(in the rows, 128 means zero)
Where one turn sends some rows of the set: a few examples, then the rows asked
tir: [177 124 128 121 142 142 143 104 100 104 126 151 150 111 127 113 129 124
 121 141 173 122 122 170 151 107]
Sidif: [134 102 181 120 141 150 128 128  88 126 125 145 146 126 139 102 122 131
 144 162 133 102 131 185 187 121]
Robol: [156  76 165  93 128 139 123 121 112 130 102 132 153 122 144  94 108 136
 130 150 109 142 113 167 168 116]
vuv: [171 115 164 119 164 148 160 112 107 127 111 182 129 122 149  99 124 137
 113 136 132  95 135 162 166 119]
zolo: [154  94 161  90 151 111 146 131 104 138 113 166 123 150 155 112 123 147
 123  87 120 100 136 150 149 119]
rimum: [137 110 145 128 161 121 117 126  87 137 146 147 144 154 147 117 113 104
 163 119 139 110 137 156 137 101]
Dogo: [134 142 140 113 131 133 166 167 108 134 130 150 141 106 142  81 120 117
 116 119 112 119 154 125 152 106]
bivi: [121 111 187 104 168 123 114 138 101 112 122 142 134 133 143 123  94 135
 133  99 128 112 127 172 177 124]
rur: [198 124 144 114 159 103 146 134 109 125 137 150 133 136 144 109 124 102
 131 104 154 129 150 163 147 105]
kek: [168  94 128 107 118 137 162 120  84 122  99 154 126 108 146 102  98 132
 127 130 108 131 116 168 166 132]
daz: [155 105 119 117 137 156 133 118  83 132 121 144 154 121 146 101 127 117
 164 141 142 101 115 146 147 136]
zeziz: [144 144 147 109 175 125 144 149 117 147 136 135 131 161 118 100 121 139
 113 117 134 152  96 152 154 136]
sofig: [131 133 141  92 166  96 144 140  82 111 149 146 149 143 165 111 148 130
 129 113 125 100 122 148 145 118]
darep: [122 145 146 124 128 131 139 155 115 142 137 138 168 109 127  86 111 122
 140 134 129 121 144 127 149  99]
Zanat: [104 128 160 116 132 140 137 146 103 103 125 148 147 123 114 102 117 116
 101 123 132 128 165 153 150  98]
Zeg: [160 126 137 104 171 139 137 113 103 104 132 145 158 124 162  92 137 112
 102 146 142 117 102 133 143  99]
Vudo: [149 135 162 127 131 141 133 158 137 125 121 152 155 112 115  88 120 125
 144 129 143 129 158 143 139 115]
sog: [140 151 154 112 144 134 136 155 134 108 108 160 160  95 126  99 103 117
 116 111 134 130 148 139 144 131]
Mugek: [121 121 138  97 116 132 130 152 114 126 102 148 168 101 125 106 104 119
 122 105 123 126 148 135 144 135]
mise: [143 148 146 110 157 128 129 150  99 171 144 139 139 156 139 121 113 102
 103 106 131 147 114 165 171 127]
Dekib: [204 110 132 108 133 149 135 127 109 107 117 138 141 114 156 100 115 109
 126 137 127 154 116 165 145 112]
defe: [115 118 133 100 115 145 143 146 109 106 115 146 152 115 117  94 142 128
 123 107 129 136 158 147 144 117]
Gova: [153 134 153 106 140 143 124 160 109 146 125 149 124 159 140 113 132 122
 118  82 138 140  96 165 156 145]
Bosav: [156 123 150 105 156 125 137 153 110 172 131 127 131 164 125  94 128 110
 123 105 136 147 110 151 176 140]
vabas: [144 140 157 104 152 132 116 161 112 155 132 139 137 167 125 130 110 134
 116 118 138 135 101 164 145 141]
nisak: [162 114 159 114 132 118 132 129  87 100 104 140 147 108 132 116  90  99
 110 152 151 114 118 171 171 136]
voli: [153 137 142  96 158 123 147 129  87 135 119 158 165 106 163 114 119 121
 110 153 137  79 115 140 160 142]
gibem: [133 112 171  91 159 153 111 127  96 130 122 152 164 127 173 122 115 129
 103 152 115 101 117 154 166 109]
nize: [153 124 149  96 144 129 125 116 101 113 121 127 164  93 157 113  97 118
 102 140 128 151  98 164 175 103]
Vevi: [157 132 155  89 155 113 137 144 108 105 139 127 141 124 136 122 129 164
 135 111 142 148 133 187 168 117]
pigip: [174  87 153  99 147 161 126 123 106 132 115 153 144 137 173  94 145 117
 125 131 122 104 125 140 154 114]
gubov: [136 116 153 107 141 105 130 143 100 151 126 145 138 186 120 105 131 108
 114 120 126 142 101 166 145 137]
fegu: [157 137 142 104 172  84 139 144  94 118 129 122 145 110 150 110  86  98
 134 114 133 136 119 150 169 133]
kulu: [147 142 143 114 157 129 141 150  98 144 140 153 121 173 136 111 134 109
 114 114 116 158 117 175 144 135]
Dimik: [132 116 164 113 124 135 148 166 106 128 117 152 132 127 129  98 108 107
 104 125 117 112 171 137 149 105]
Fakib: [155 113 162  89 160 152 145 123 112 102 119 151 143 120 159  99 138 160
 102 144 105 138 118 172 161 110]
rizik: [168 102 143 112 142 136 109 129  99 125 121 133 164 133 154 112 100  94
 128 166 137 123 109 141 134 109]
Goz: [125 136 151 106 151 117 130 135 103 143 131 150 137 159 131 104 130 111
  97  89 139 143  84 159 159 125]
Zenol: [138 128 137  94 126 130 160 115  81 119 136 144 161 103 147 113 128 156
 114 148 128 125 115 183 180 110]
miz: [155 100 129 102 146 109 136 131 104 146 120 125 142 127 129 116  86 147
 164 109 121 150 124 162 152 125]

Robol goes to nize
voli goes to vuv
Now these:
vabas goes to zeziz
defe goes to Mugek
fegu goes to rur

